[[-30.8  49.3  32.7 -54.8  17.8 -33.1   1.7 -15.8  46.5  46.7 -51.8  46.6
    3.1  43.9  49.7]
 [ 10.4   5.9 -11.9  -7.7  17.6 -20.7 -20.2 -21.7  -2.7  -2.7  -1.4  -2.7
   17.3  -5.3   3.7]
 [-23.2 -12.8   9.2  -1.1 -29.6  16.9  18.2  19.1  -2.0  -2.0  -9.1  -2.0
  -30.1   1.4 -10.0]
 [-34.6 -21.9  20.3   8.4 -50.6  40.0  39.6  42.7  -1.5  -1.5  -6.7  -1.5
  -50.2   4.9 -16.7]
 [-22.7 -17.8  15.8  12.1 -38.1  35.1  32.7  36.1  -1.9  -1.9   0.2  -1.9
  -36.9   3.2 -13.9]
 [ 25.2 -51.0 -42.1  40.7 -17.4  15.8 -16.4  -0.7 -51.5 -51.7  40.3 -51.7
   -3.8 -50.1 -52.1]]
->
[[ 25.2 -51.0 -42.1  40.7 -17.4  15.8 -16.4  -0.7 -51.5 -51.7  40.3 -51.7
   -3.8 -50.1 -52.1]
 [-22.7 -17.8  15.8  12.1 -38.1  35.1  32.7  36.1  -1.9  -1.9   0.2  -1.9
  -36.9   3.2 -13.9]
 [-34.6 -21.9  20.3   8.4 -50.6  40.0  39.6  42.7  -1.5  -1.5  -6.7  -1.5
  -50.2   4.9 -16.7]
 [-23.2 -12.8   9.2  -1.1 -29.6  16.9  18.2  19.1  -2.0  -2.0  -9.1  -2.0
  -30.1   1.4 -10.0]
 [ 10.4   5.9 -11.9  -7.7  17.6 -20.7 -20.2 -21.7  -2.7  -2.7  -1.4  -2.7
   17.3  -5.3   3.7]
 [-30.8  49.3  32.7 -54.8  17.8 -33.1   1.7 -15.8  46.5  46.7 -51.8  46.6
    3.1  43.9  49.7]]

[[-58.4  -1.0]
 [ 35.9 -23.0]
 [ 27.4  20.9]]
->
[[ 27.4  20.9]
 [ 35.9 -23.0]
 [-58.4  -1.0]]

[[ 19.7  -3.5  29.9  46.0 -11.9]
 [ 25.9 -42.3   3.2  -3.6  -3.3]
 [  1.6  62.6  30.7   4.9   5.7]
 [ 48.6  24.0  71.5  57.4  10.8]
 [ 14.4  61.2  42.5   7.8  12.9]
 [ 55.2  12.7  71.8  55.7  12.7]
 [ 37.3 -26.3  19.9  -5.7   9.0]
 [ 31.2 -20.7  31.0  41.0  -7.4]]
->
[[ 31.2 -20.7  31.0  41.0  -7.4]
 [ 37.3 -26.3  19.9  -5.7   9.0]
 [ 55.2  12.7  71.8  55.7  12.7]
 [ 14.4  61.2  42.5   7.8  12.9]
 [ 48.6  24.0  71.5  57.4  10.8]
 [  1.6  62.6  30.7   4.9   5.7]
 [ 25.9 -42.3   3.2  -3.6  -3.3]
 [ 19.7  -3.5  29.9  46.0 -11.9]]

[[-16.8  20.3 -54.6   9.2  45.5 -23.5 -54.8  -9.2]
 [  8.4 -14.7  47.2   1.6 -22.0  19.7  37.8  13.8]
 [ 15.6   8.0  16.0 -14.8 -30.2   9.0  31.8  -5.7]
 [ -0.8  12.0   4.1   1.0   1.6   2.0   1.8   0.2]
 [-11.8  -7.7  18.9  10.4   3.0   5.1  -4.0   9.8]
 [ 16.8 -30.0   9.2  -9.3 -21.5   5.5  25.7   1.4]
 [-10.4  -0.2 -23.7  10.6  30.2 -10.8 -29.6   1.4]]
->
[[-10.4  -0.2 -23.7  10.6  30.2 -10.8 -29.6   1.4]
 [ 16.8 -30.0   9.2  -9.3 -21.5   5.5  25.7   1.4]
 [-11.8  -7.7  18.9  10.4   3.0   5.1  -4.0   9.8]
 [ -0.8  12.0   4.1   1.0   1.6   2.0   1.8   0.2]
 [ 15.6   8.0  16.0 -14.8 -30.2   9.0  31.8  -5.7]
 [  8.4 -14.7  47.2   1.6 -22.0  19.7  37.8  13.8]
 [-16.8  20.3 -54.6   9.2  45.5 -23.5 -54.8  -9.2]]

[[ 19.2  20.8  30.8  22.1  24.1  19.5 -12.6 -30.1 -26.3 -60.0 -46.7   7.7]
 [-15.5  16.9  29.3 -43.2  21.7  31.2  41.9  16.8 -33.8  30.2 -12.1  28.6]
 [-22.4 -76.9 -41.9  -2.6  -7.7 -36.3  16.5   5.7  47.1 -35.9  -6.0  56.8]
 [ 22.3  -3.9  -3.8  -4.0 -39.0  30.4  -3.6 -68.9 -34.2  25.7  29.7  14.2]
 [ 61.8 -29.7  32.2  25.2  53.7  -1.8  12.6  25.0  36.6  23.4  31.4 -16.8]]
->
[[ 61.8 -29.7  32.2  25.2  53.7  -1.8  12.6  25.0  36.6  23.4  31.4 -16.8]
 [ 22.3  -3.9  -3.8  -4.0 -39.0  30.4  -3.6 -68.9 -34.2  25.7  29.7  14.2]
 [-22.4 -76.9 -41.9  -2.6  -7.7 -36.3  16.5   5.7  47.1 -35.9  -6.0  56.8]
 [-15.5  16.9  29.3 -43.2  21.7  31.2  41.9  16.8 -33.8  30.2 -12.1  28.6]
 [ 19.2  20.8  30.8  22.1  24.1  19.5 -12.6 -30.1 -26.3 -60.0 -46.7   7.7]]

[[ -0.6 -59.7 -40.5 -18.1]
 [ 24.7 -19.7 -35.3  39.4]
 [ -8.8  15.3   3.9  16.8]
 [ -8.6  11.8   4.0  21.0]
 [ -7.0  17.4   2.1  15.6]
 [ -8.5  11.6   3.8  21.6]
 [  1.4 -61.2 -39.5 -15.7]]
->
[[  1.4 -61.2 -39.5 -15.7]
 [ -8.5  11.6   3.8  21.6]
 [ -7.0  17.4   2.1  15.6]
 [ -8.6  11.8   4.0  21.0]
 [ -8.8  15.3   3.9  16.8]
 [ 24.7 -19.7 -35.3  39.4]
 [ -0.6 -59.7 -40.5 -18.1]]
